Here are the same points, seen from different sides; a view may also be mirrored.
A view may leave some points out, and in a few views one point is out of place. Which views, in the order they come, and which point in each? Write no view if none.

-- scene 1 --
A:
  zona [2.87 1.91 5.94 2.27 2.23]
  defom [0.84 1.12 4.95 2.22 3.34]
  soli [ 0.86  1.65  5.36 -0.89  0.59]
  Keduk [ 1.24 -0.13  5.62 -0.73  3.14]
  pup [1.77 2.43 8.23 0.44 1.85]
  Madun [2.46 0.17 7.00 1.73 1.00]
  Kitu [-0.51  1.20  5.76 -0.85  3.29]
  feto [-0.68 -0.23  5.00 -1.69  3.57]
  Tup [-0.26  1.66  4.71  2.07  1.73]
  tezi [3.95 2.21 2.94 1.07 2.07]
B:
  Kitu [ 0.04  2.48 -2.54 -0.25 -0.97]
  zona [ 2.14  3.56  0.38  2.62 -1.23]
  feto [ 0.42  1.53 -2.46 -1.68 -0.39]
  defom [ 2.00  4.32 -0.54  0.39 -0.96]
  soli [ 1.15  1.04 -1.81  1.17 -2.93]
  tezi [ 1.38  2.52  2.59  1.05 -2.62]
  Madun [ 3.41  2.12 -0.91  2.76 -0.76]
  Tup [ 2.26  4.19 -1.62  0.26 -2.73]
  fiko [-1.23  3.14 -2.01  1.12 -3.38]
  pup [ 0.81  2.38 -2.07  3.75 -0.96]
  rero [ 2.69 -0.64 -0.33  2.97 -0.51]
  Keduk [ 1.12  1.38 -1.21 -0.02  0.01]
  miga [-1.19  2.24 -1.44  1.21  1.00]
C:
  defom [-1.04 -3.77 -2.04 -0.45 -3.76]
  miga [-0.88 -0.15 -3.95 -2.17 -3.40]
  Keduk [ 0.46 -2.36 -3.93 -1.31 -2.42]
  pup [-3.20 -2.85 -4.59 -2.84 -2.77]
  soli [-1.69 -3.31 -4.19 -0.98 -0.26]
  Kitu [-0.97 -1.60 -4.13  0.17 -2.38]
  Tup [-1.92 -4.53 -2.60  0.68 -2.58]
  fiko [-3.40 -1.44 -2.88  0.14 -1.04]
  Madun [-1.35 -5.20 -4.07 -2.93 -2.86]
  rero [-0.25 -4.36 -4.79 -4.52 -1.01]
  zona [-2.06 -4.30 -2.02 -2.77 -3.17]
  feto [ 0.83 -1.59 -4.48  0.60 -2.10]
  tezi [-0.81 -3.82  0.16 -2.51 -0.94]
D:
  Kitu [ 6.08 -2.13  3.99  6.93 -0.34]
  defom [ 4.49 -0.24  3.52  4.95  0.74]
  Keduk [ 6.38 -0.60  3.38  7.52  0.90]
  fiko [ 5.60 -3.79  2.04  5.39 -1.01]
  zona [ 6.02 -0.04  1.80  3.93  1.54]
  feto [ 7.03 -1.15  4.50  7.41 -1.92]
  miga [ 7.08 -2.83  4.07  6.75  2.35]
  soli [ 6.98 -1.24  1.34  6.54 -1.26]
  tezi [ 4.13 -0.29 -0.48  5.52  1.74]
  rero [9.05 1.05 0.82 6.58 1.31]
  pup [ 8.46 -1.67  2.65  4.27  0.64]
  Madun [7.58 1.25 2.32 4.62 0.66]
  Tup [ 4.63 -0.35  3.00  4.66 -1.34]
E:
  zona [ 4.47 -2.20 -1.48  5.78 -4.39]
  defom [ 5.99 -2.14 -2.05  6.81 -6.16]
  Tup [ 5.08 -2.62 -3.34  6.07 -7.25]
  Madun [ 4.25 -0.93 -3.37  5.71 -3.76]
  pup [ 5.33 -1.31 -2.46  3.03 -4.16]
  rero [ 5.05 -1.85 -4.57  5.00 -1.46]
  soli [ 4.15 -2.86 -3.00  4.57 -4.75]
  Keduk [ 7.80 -2.17 -3.80  5.90 -4.33]
  Kitu [ 8.09 -2.47 -3.66  4.63 -6.08]
  fiko [ 6.57 -4.49 -2.67  3.09 -6.70]
  feto [ 9.12 -2.43 -4.73  5.71 -5.74]
  miga [ 8.82 -1.90 -1.84  4.10 -4.15]
  tezi [ 4.93 -5.40 -1.85  7.13 -3.77]
Views that do not fit: D, E
  out of place in D: feto
  out of place in E: soli
